(in the rows, 128 means zero)
One turn sends every row of this set to another row. A few are shown first. Where does it send the rows asked after them?
K10: [119 136 144 118 153 137  97 164 159 124 123  99]
K703: [149 147 106 137 140  98 157 182  94  89 135 144]
K74: [179 149 111 160 160 111 146 170 116  94 143 125]
K94: [167 153  94 143 143 112 165 178 114 105 134 132]
K13: [171 145 119 142 147 105 157 177  90  96 135 135]
K657: [ 97 124 155 106 123 135 140 136 133 122 133 121]
K149: [168 154  92 148 145 115 167 169 122 106 139 132]
K389: [124 118 137 121 148 116 103 139 166 123 176 134]
K67: [124 106 133 104 106 127 112 126 126 106 127 132]
K429: [145 146 106 142 135 103 173 162 101  87 146 147]
K339: [117 136 144 130 148 141 111 139 168 122 141 103]
K377: [123 128 162 101 159 103 109 167 150 132 115 133]
K384: [149 148 103 159 140 106 169 150 121  87 155 143]
K121: [142 117 122 118 132 127  79 146 152 106 122 115]
K925: [168 141 117 156 141 111 171 151 105  93 152 136]
K760: [175 144 112 165 152 112 158 154 116  93 152 130]
K629: [114 124 167  93 149 102 124 155 138 131 118 140]
K298: [158 152  99 164 153 108 152 160 130  85 154 134]
K479: [113 115 145  88 134 103 105 174 123 128 153 145]
K358: [125 119 138  98 149 107  87 180 139 128 153 135]
K972: [138 113 125 125 127 131  90 124 157 105 134 117]
K777: [158 153 101 142 152 100 143 192 106  88 133 135]
K644: [125 127 159 122 160 111 118 135 177 128 134 129]
K394: [165 148  95 141 140 111 171 173 112 107 136 136]
K985: [126 110 129 118 112 131 109 112 145 104 136 126]
K397: [168 154  93 145 144 113 164 175 120 107 135 133]
K595: [164 155  97 159 159 104 141 180 125  87 142 131]
K711: [166 151  95 144 138 113 172 168 114 105 139 137]
K651: [109 121 166 103 141 106 137 136 146 130 130 144]
K560: [102 127 155  94 128 132 127 161 122 124 117 118]
K438: [129 131 158 115 167 108 105 155 169 128 123 126]
K338: [107 109 145  94 128 108 122 147 128 126 166 149]
K650: [179 147 114 149 156 107 144 182 101  95 137 129]
K996: [116 123 164 117 147 111 132 124 164 128 138 139]
K463: [131 121 135 115 156 113  86 164 162 126 163 127]
K54: [166 140 120 145 138 108 169 162  91  96 143 138]
K255: [106 128 147 123 133 141 134 124 156 120 144 113]
K780: [112 134 149  99 143 131 105 177 135 124 116 107]
K989: [166 153  93 149 141 114 169 167 120 105 140 134]
K57: [128 110 132  95 111 122  98 148 118 108 117 128]
K162: [135 115 129 104 124 124  81 156 131 108 114 118]
K350: [112 110 141 114 132 114 120 132 151 125 176 145]

K394 goes to K94
K384 goes to K429
Now these:
K57 goes to K162
K389 goes to K350
K760 goes to K925
K996 goes to K651
K255 goes to K657

